A single turn carries every row of the set below to another of its rows. Some are shown first; where does it send the rows asked next?
J438: [ 17  -5  10   1 -21  -8   6   7   3  -4   2   1 -14  10]
J500: [ -9  -6  18 -22  -1   0  33  16  -5   1   7 -11  11   6]
J668: [  3   4  33 -25 -10  14  -5   8 -19 -20  28  -7  -5   0]
J537: [ -8  14  16  -7  -7 -12   0 -10  -8 -18  23 -23 -20  -5]
J614: [ -5  16  -3 -17   2 -13   7  22 -11  22   0 -19   9  -7]
J882: [  1 -26   4 -16   0 -14  10  18   5  -2   2   7 -11  -9]
J559: [ -4  -9  20 -23  -5  -1 -11  -1 -14   5  21  -6 -23 -35]
J103: [  9  -2   9 -14   6  13   1   9 -19  -8   1 -34   3 -11]
J849: [-10  24   7 -12  -4 -16 -16  14 -24   9  -7 -10   1  -3]
J758: [-18   8   7 -13  10 -10   0  23   4   7   2  -5  21   3]
J344: [ 14  -7  16 -35  -8  11 -10  19  -2  11  -8  -7   4   5]
J430: [-24  11  10 -11   5   2  10   8 -28  16  25   4  -2 -14]
J479: [-13  -8  16 -12   6 -16  16  -4  -8   5   8   2  23   4]
J219: [  6  -3   7 -10   6  -7 -33  -1  -7  -6  13   6   5 -11]
J109: [ 13  -5   5   4   0  -7   8   8 -13  -1   0 -23 -13  16]
J930: [  2  18   9 -15   2  10  14  16  -5   0  21  -6 -36  -4]
J710: [ -6  15  20  -8   2 -19  -6   4 -23  -3  24 -12  19   8]
J623: [ -6  17  20 -20  -2   5  -6   8 -34  17  17  13  -6 -16]
J449: [  0   6  14   6 -10 -12  14  18  -1  17   2   8   7   5]
J192: [  1   6  20 -24   6   0 -23   1 -36   5  14 -16 -12   5]
J995: [ 15 -12  35 -11   2   1  -2  19  13 -12  13  -5  -9   5]
J284: [ -2  27  21 -17   6   8  -4   2 -20 -18  29  -2  -3 -17]
J748: [-21  -4  28 -32  -4 -19  -9  -1   1   6   5 -20  -1 -17]
J8: [ 20  10  11 -12  -9   0   3  -6   9 -14  17 -20 -15  -3]
J390: [ -1  19  31 -25   5  -9   1  16  -8   3   6  15  20   2]
J893: [-11  15  21 -33  18   7  -7  15 -19  12   4 -13 -15 -22]
J19: [-17 -12  33  -9  -1   1 -10  -1 -12  -8  -5  -8 -15   9]
J619: [ -1   3  25 -15   3  13 -16  20 -18   3  21  -1 -31 -17]
J885: [ -2  -7  11 -14  -9 -13  -4   1 -11  12 -17   8   9 -17]
J596: [ 11  -3  16  -9  -6   0   2   7  -5   2  29  -5 -35   1]
J970: [ -9  -8  39 -26   9   9  10  18 -13 -10  12   0 -14 -23]
J36: [ 18   3  -4 -22 -10 -18   6   5  -2   4  -7 -14 -19 -10]
J287: [ -8 -15  16 -24  -6  -9  27   0   4  -6  12  -4 -23  -2]
J681: [  9   9  14 -30  19 -14   1  -2   0 -22   2   6   3   6]
J853: [-12   4  17 -15  -5 -11  -4  13 -25  19  11  14  17   4]
J140: [  1 -14  -2 -24  -6  -2   9  -2   2 -11  17 -17 -19  12]
J221: [  0  15   4  -6 -17 -13  19   5   8  10  21   4   2   0]
J230: [-16  17  17 -29  -3  16 -12   0 -17 -12   9  -5 -11 -26]
J77: [ -1  21  -1 -33  14  -7  -3  15 -11   8  10   0  -2 -29]

J619 goes to J438
J77 goes to J537
Now find these:
J192 goes to J995
J930 goes to J221
J287 goes to J614
J849 goes to J668
J559 goes to J109
J970 goes to J36
J230 goes to J140
J8 goes to J479
J449 goes to J623
J19 goes to J344
J748 goes to J103

